Named moves, each a turn or a mirror, and the order they were made in; the first pair answered:
X (before -> after):
[ 0.79 -1.01  0.71  1.37  0.62 -0.19  0.14 -0.65  1.34 -0.35 -0.75 -0.28
  0.83  0.30 -0.15  1.51 -1.42 -0.22  0.49  1.56  1.04  1.07  0.11  0.54] -> [ 0.51 -1.24  0.29  1.16  0.88 -0.55  0.34 -0.52  1.48 -0.17 -0.25 -0.62
  0.65  0.70  0.01  1.74 -1.75 -0.24  0.50  1.60  1.01  0.68  0.11  0.35]
[-0.43  2.13 -0.27 -1.31 -0.39  1.33  0.64 -1.39 -0.50 -1.35 -1.35 -1.38
 -1.42 -1.19 -1.80 -1.45  1.80  0.47  1.64 -0.49 -0.53 -0.73  0.68  1.03] -> [-0.94  1.74 -1.14 -1.24 -0.11  0.60  0.99 -1.57 -0.44 -0.75 -0.56 -1.51
 -2.09 -0.13 -2.10 -0.77  1.30  0.65  1.86 -1.24 -0.58 -0.69  0.82  1.02]
[-0.42 -0.36 -2.42  0.92 -0.32  1.93 -0.40  0.20 -0.58  2.31 -0.02  0.24
 -0.19  0.89 -0.12  1.16 -1.02 -0.72 -2.18 -0.68 -2.44  1.15 -0.24 -0.99] -> [ 0.18 -0.03 -1.91  0.91 -0.20  2.83 -0.74  0.15 -0.80  1.98 -0.39  0.86
  0.66 -0.15  0.09  0.74 -0.88 -0.55 -2.08 -0.01 -2.80  0.87 -0.70 -0.60]
B (before -> after):
[ 0.76 -0.26  2.48  0.51  0.21  0.34 -0.89 -1.41  0.13 -1.99 -3.06  1.65
 -0.68 -0.30  0.89 -3.06  4.50 -1.01  0.23  1.52  1.07 -1.75  0.30  2.42] -> [ 0.68  2.17 -1.14 -1.40 -0.96  0.42  0.17  3.22 -3.28  0.44  0.46  1.55
 -0.53 -2.50  1.71 -1.96  1.71  0.54 -0.51 -3.74 -1.91 -1.60 -0.06  0.15]
[-0.27  2.27  0.12 -0.99 -1.36  3.02  1.49  0.10  0.48  1.07 -0.24  0.53
  1.88 -6.04 -2.75 -0.69 -2.84  0.75  0.99  1.16 -2.61  1.33 -2.24 -3.38] -> [-0.36  0.90  2.14  0.15 -0.57  2.60  0.94 -2.76  2.29 -0.25 -2.16  0.62
  1.82 -4.95 -3.19 -1.25 -1.37 -0.06  1.49  4.07 -1.08  1.24 -2.12 -2.07]
[ 0.64 -0.88  0.83  1.17  0.89 -1.22 -0.48 -1.03  1.20 -1.23 -1.58 -1.06
 -0.04  1.30  0.46  1.70  0.94 -1.14  0.30  1.63  1.72  0.32  0.60  1.35] -> [ 0.28  1.05 -1.91  0.03  0.44 -1.07  0.51  2.23 -1.42  0.54  0.92 -1.20
  0.04 -0.07  0.53  2.23 -1.04 -0.08 -0.25 -2.02 -0.20  0.35  0.38  0.21]
[ 0.93  0.58  1.61  0.29  0.10  2.98 -1.21 -0.22 -1.06 -0.01 -1.55  0.50
  2.26 -2.87  0.89 -1.02  0.39  0.33  0.47  1.29 -1.19  0.92 -0.81 -0.39] -> [ 0.89  0.75  1.55  0.20  0.10  3.05 -0.82  0.19 -1.59 -0.02 -1.16  0.56
  2.40 -2.94  0.69 -0.94 -0.01  0.33  0.36  0.86 -1.33  1.07 -0.69 -0.34]
V (before -> after):
[-1.06  0.57 -1.26  0.56 -0.84 -0.31  0.09  0.31 -0.79  1.42  3.68  0.17
 -1.78  1.47 -0.27  1.40 -0.66 -1.25 -1.54 -2.01  0.24  0.27  0.69 -1.24] -> [-0.15 -0.55  1.54  2.08  0.10 -0.69 -1.08 -1.49  0.21  0.04  1.26  0.46
 -1.28  2.10  1.19  1.53  0.59 -2.52 -1.81  0.77  2.81  0.24  1.01  1.13]
[ 0.59 -0.11 -1.60 -1.07 -0.33  1.57  1.74  0.72  1.52  0.85  1.51 -2.01
  1.00 -0.77 -0.79  0.41 -1.08  1.59 -1.11  1.73 -0.50 -0.54  1.61 -3.21] -> [ 0.87 -1.11  0.20 -0.01  0.64  1.18  0.80 -0.82  2.45 -0.47 -0.13 -1.89
  1.62 -0.35  0.04  0.47 -0.21  0.93 -0.93  4.00  1.60 -0.40  1.83 -1.48]
[ 0.13 -0.09 -0.06  0.12 -1.25  0.45  0.18 -0.66  0.29 -0.29  0.07  0.40
  0.64 -0.36 -0.41  0.62 -0.90  0.28  0.35  1.24 -0.41  0.14 -0.77 -0.08] -> [ 0.00 -0.11  0.19  0.01 -1.01  0.34  0.39 -0.69  0.21 -0.03 -0.10  0.17
  0.71 -0.59 -0.32  0.62 -0.88  0.33  0.29  0.96 -0.12  0.11 -0.94 -0.30]
[ 0.17 -0.99  2.50 -0.94  1.20  1.24  0.02 -0.35 -0.63 -2.66 -2.48  1.98
  1.20 -5.57 -1.96  0.02  3.24 -0.96  0.76  2.90 -1.14  0.82 -0.60  1.06] -> [-1.11  0.30 -0.72 -2.55  0.22  1.15  1.89  1.42 -1.55 -0.87  0.88  1.64
  0.33 -5.83 -3.61  0.69  0.90  0.32  0.96 -0.34 -3.26  0.59 -1.15 -1.86]

Between the rows of a pair lie 2 to 3 moves.
[ 1.41 -0.35  1.68 -0.33  0.30  0.28 -1.88 -2.43  0.57 -1.63 -3.27 -0.45
  1.77  0.64 -0.70 -0.20  0.07 -0.51 -0.02  3.82  0.92  1.20 -0.03 -1.45] -> [ 0.08  1.14 -1.65 -2.13 -0.50  0.48  0.23 -1.09  0.24  0.07  0.12 -0.91
  0.96  0.76 -2.81  0.39 -1.86  1.07  0.36  0.67 -1.72  0.93 -0.35 -4.87] => V, B, V
[-0.40  0.24  2.07  1.12 -1.55  1.53 -0.29 -1.80  2.18  0.46 -1.36  0.88
 -0.97  2.70 -0.48 -2.63  0.97 -0.44 -0.72  1.76 -2.98 -0.72 -0.17 -0.81] -> [ 0.58 -0.73  3.03  1.68 -0.78  0.47 -1.21 -1.49  1.65 -0.24 -2.69  0.53
 -0.28  2.62  1.04 -1.21  0.84 -1.32 -1.00  2.80 -0.50  0.09  0.46  1.17] => B, V, V
[-0.05 -0.61  0.10  0.95  1.31 -1.76 -0.86  1.27 -1.50 -0.15 -0.90 -0.57
 -0.19  0.77  2.57  0.82  1.01 -1.66 -0.63 -0.41  2.59  0.60  1.36  2.73] -> [-0.64 -0.03 -1.77 -0.45  0.51 -1.76  0.38  2.76 -2.04  0.94  1.64 -1.07
 -0.99  0.89  1.51  1.41 -0.12 -0.86 -0.34 -2.52  0.76  0.56  1.19  0.70] => V, V
[ 0.59 -0.44  0.90 -2.27  0.92 -0.34 -0.19  0.75 -0.84 -0.26  0.44  0.89
  0.52 -4.11 -0.15 -1.11  0.27  0.74 -0.12  0.40  1.33  0.06  0.48 -0.34] -> [ 0.57 -1.32  1.43 -2.19  1.21 -0.96 -0.47 -0.37 -0.14 -0.56  0.42  0.67
  0.25 -2.99 -0.66 -0.64  0.72  0.37  0.12  1.47  2.39  0.26  0.46 -0.32] => V, B
[-1.27 -0.74  0.63 -2.32  0.01 -0.88  1.16 -0.22  0.40 -0.32  1.17 -0.51
 -2.43 -0.62 -2.81 -0.15  1.66  2.00  0.25  0.46  2.97 -0.01 -0.12 -1.10] -> [-0.70 -1.16  0.68 -2.28  0.50 -1.44  1.18  0.89 -0.33  0.18  1.14 -0.88
 -1.79 -1.18 -1.68  0.66  0.94  1.41  0.15  0.07  3.76  0.71  0.31 -0.24] => V, B, V
[ 0.22  1.13 -0.90 -0.15 -0.60  1.19 -0.47  0.76 -0.78  0.21  0.31  0.42
  0.38 -0.95  0.30 -1.29  0.65  0.19 -0.01 -1.07 -1.96 -0.01 -0.48  0.04] -> [ 0.46  0.37 -1.23  0.14 -0.15  0.04  0.10  2.03 -0.96  0.34  0.63 -0.21
  0.41 -0.86  0.88  0.52 -0.58 -0.06 -0.04 -1.16 -0.02  0.92  0.17  0.35] => V, V, B
[ 0.19 -0.10  0.55  2.33 -0.75  2.13 -0.69 -2.86  2.07  0.73 -0.39  0.46
  1.02  2.36  0.06  0.73 -0.32 -0.35 -0.08  2.89 -1.27  1.43 -0.25 -0.04] -> [ 0.49  0.72 -0.17  1.17 -1.12  3.18 -0.07 -2.10  1.35  0.94 -0.11  0.64
  1.97  0.23 -0.13  0.48 -1.18 -0.10 -0.15  2.30 -2.47  1.44 -0.67 -1.34] => V, V, X
[-0.09 -1.74  0.64  0.25  1.31 -0.42 -0.19 -1.52  1.73 -0.51 -0.77 -1.36
  0.59  0.61 -1.05  0.91 -1.19 -0.83  0.57  2.91  1.61  0.80  0.00  0.72] -> [ 0.37 -0.66 -0.91 -0.29  1.24 -0.45 -0.07  1.87 -1.35  0.73  0.50 -1.33
  1.29 -0.88  1.07  1.71 -2.94 -0.59 -0.34 -0.21  0.53  1.29 -0.09  0.88] => B, V, B
[-1.02  0.44  0.08  2.50 -0.67 -0.10 -0.97 -0.39  0.70  0.49 -0.03  0.77
 -1.95  3.16 -0.70  1.23  1.24 -0.64 -1.19  0.85 -0.04 -1.69 -0.31  0.28] -> [-0.95  0.63 -1.20  1.61 -0.30 -0.52 -0.63  1.43 -0.64  1.40  1.03  0.22
 -1.81  2.67  0.18  2.42  0.16 -0.45 -1.51 -0.83  0.36 -0.93 -0.07  0.03] => B, V, B
[ 0.06  0.38  0.73  1.11 -1.47  0.24  0.76 -2.28  0.66  0.02 -0.84 -0.49
  0.76  3.63  0.39  0.17 -1.34  1.31  0.32  0.63 -2.97  0.75  0.35  1.73] -> [ 0.65  0.53  1.12  1.26 -1.24  0.36  0.45 -1.89  0.07 -0.10 -1.62 -0.58
  0.96  2.95  1.05 -0.06 -1.16  1.02  0.46  0.53 -2.64  0.81  0.22  2.37] => B, V, V
[-1.67 -0.20 -0.41 -3.72  0.08 -0.29  2.29  0.04 -1.17 -0.52  0.81  0.11
 -1.06 -3.06 -2.29 -1.64 -0.15  0.66  0.35 -1.24  0.49 -1.26  0.22 -2.15] -> [-0.35 -1.46  1.80 -2.45  1.19 -1.27  0.91 -0.54 -0.83 -1.80 -1.82  0.26
 -0.09 -3.05 -0.84 -0.69  0.57 -0.85  0.14  1.44  3.97 -0.23  1.02  0.55] => V, B, V
[ 1.15  3.05 -0.28 -0.88 -1.37  1.72 -1.32  3.00 -1.38  0.40 -0.98 -0.55
 -0.41 -3.07 -0.88  0.48 -1.68  2.89  1.12 -1.36 -0.65 -2.17  0.84 -0.20] -> [ 0.65  2.95 -0.13 -0.99 -1.76  2.25 -0.73  1.02  0.04  0.14 -0.76 -0.60
 -0.94 -2.17 -2.29 -0.25 -0.87  3.18  1.47 -0.46 -1.51 -2.72  0.61 -1.25] => B, V
[ 0.57  0.37  1.65 -0.06 -0.16 -1.44  1.33  1.65 -0.91 -0.52 -1.66 -1.06
  1.38 -1.77  1.38 -0.97 -1.50 -1.00  1.05 -0.65 -1.56  1.38  0.55  1.32] -> [ 0.15 -0.57  2.78  0.50 -0.07 -1.27  1.24 -0.98  0.76 -1.44 -2.41 -0.75
  0.94 -0.56 -0.01 -1.28 -0.19 -1.33  1.66  1.33 -1.00  0.72  0.51  1.10] => B, V, B
[ 2.09 -0.45 -0.81 -1.39  0.11 -0.78 -1.06  1.19 -1.61  0.97 -2.12 -0.13
 -1.14 -0.67  2.31 -0.56 -1.66  0.13 -0.53 -2.97  0.91  0.30 -0.83  2.66] -> [ 1.23 -1.52 -1.13 -0.98  0.49 -2.00 -0.87  0.74 -1.00  1.24 -1.21 -0.82
 -2.08  1.34  1.90  0.05 -1.25 -0.14 -0.70 -3.27  1.95  0.07 -0.09  2.68] => B, X, B
[-1.12 -1.50  0.84 -1.33  1.30 -0.49  0.80 -1.83  1.42 -1.99 -0.67 -0.17
 -1.11 -1.49 -3.02 -2.00  0.38  2.12  1.18  2.78  2.15  0.71 -1.13 -1.67] -> [-0.59 -0.65 -1.04 -2.58  1.53 -1.23  1.38  2.12 -1.64 -0.53  1.14 -0.44
 -0.54 -2.81 -1.20  0.13 -2.22  2.55  0.50 -0.54  2.22  1.56 -1.00 -1.82] => B, V, B
[-0.84  1.37 -1.11 -1.13 -1.15  0.78  0.75  0.48 -0.52  0.37  0.79  0.38
 -0.31  0.01 -0.78 -1.89  0.50  0.09  0.14 -1.72 -2.62 -1.21 -0.24 -1.24] -> [-1.01 -1.00  0.56  0.47 -0.16 -0.98  0.07 -1.51  1.28 -0.69 -0.59 -0.03
 -1.09  2.55 -0.40 -0.61  1.94 -1.08  0.21  0.70  0.93 -0.99  0.82  0.78] => V, V, X
[-0.74  1.09 -0.66 -0.89 -0.13  0.59  0.38  0.70 -0.80  0.09  1.18  0.86
 -1.29 -0.30 -1.15 -1.43  1.22  1.26  0.20 -2.43 -1.47 -1.28 -0.34 -1.33] -> [ 0.08 -0.45  1.96  0.45  0.90  0.37 -1.02 -1.17 -0.04 -1.36 -1.48  1.08
 -0.50 -0.06  0.01 -1.50  2.73 -0.06  0.31  0.26  1.19 -0.87  0.14  1.15] => V, V
[-1.84 -1.64 -0.80  2.62 -0.67 -0.11 -0.99 -1.08 -2.03 -1.68 -1.53 -0.19
  0.41 -2.51  2.51 -2.21  2.27  0.90  1.47  0.67  1.09  0.00 -0.63 -0.23] -> [-3.00 -2.55 -1.60  2.60 -0.56 -1.09  0.07 -2.51 -0.67 -1.40 -0.28 -0.90
 -0.97 -0.21  0.75 -1.53  2.51  1.08  2.00  1.09  1.26 -0.33 -0.27 -1.22] => V, B, X
[-0.90 -0.83 -0.06  1.37 -1.50  0.60  0.54 -4.17  3.56  0.65  1.35  0.09
 -0.90  4.11 -3.27  0.32 -0.42  0.92  0.42  1.17 -1.38 -1.49  0.70 -1.04] -> [-0.07 -2.01  1.27  2.36 -0.16 -0.44 -0.06 -4.08  3.61  0.10  0.10 -0.09
 -0.39  4.26 -1.89  1.73 -0.19 -0.04  0.30  2.56  1.39 -0.19  1.33  1.21] => B, V
[ 0.03  1.25  1.07  1.40 -0.20  1.17  1.49 -4.18  1.36 -2.18 -2.15  0.55
  3.82 -0.01 -6.01  0.08 -0.82 -0.06  0.18  3.15 -2.67  1.39 -0.76 -1.52] -> [-0.09  0.84 -1.56  0.41  0.20 -0.91  2.95 -0.27 -0.69 -0.43  1.30 -0.84
  3.94 -0.32 -5.03  3.62 -4.71  0.27  0.01  0.42 -1.16  3.13  0.14 -2.58] => B, V, B
[ 0.58 -1.11  0.05  4.03  0.10 -1.49  0.03  2.56 -1.56  0.91 -2.96 -1.52
  1.63  0.87  4.36  2.82 -2.04 -0.45 -1.78  0.23  2.96  1.12 -0.18  3.75] -> [-0.08 -2.47  1.22  4.35  0.35 -1.56  0.20 -1.03  1.19  0.06 -3.03 -1.59
  0.91  2.77  2.12  2.60 -0.73 -0.92 -1.29  2.81  3.93  0.79 -0.06  3.17] => V, V, B
[ 1.48 -0.40 -0.79  1.30  1.60 -0.49  0.31  0.55  0.00  0.80 -0.20 -0.90
  1.92  0.55  0.20  0.71 -2.54  0.37 -0.75  2.04  1.58  1.52  1.10  0.10] -> [ 1.44 -0.02  0.61  1.78  1.17  0.49 -0.13 -1.09  1.14  0.09 -1.58 -0.25
  1.59  0.72 -0.05 -1.17 -0.85  0.22 -0.88  3.39  0.77  0.39  0.36  0.19] => V, V, B
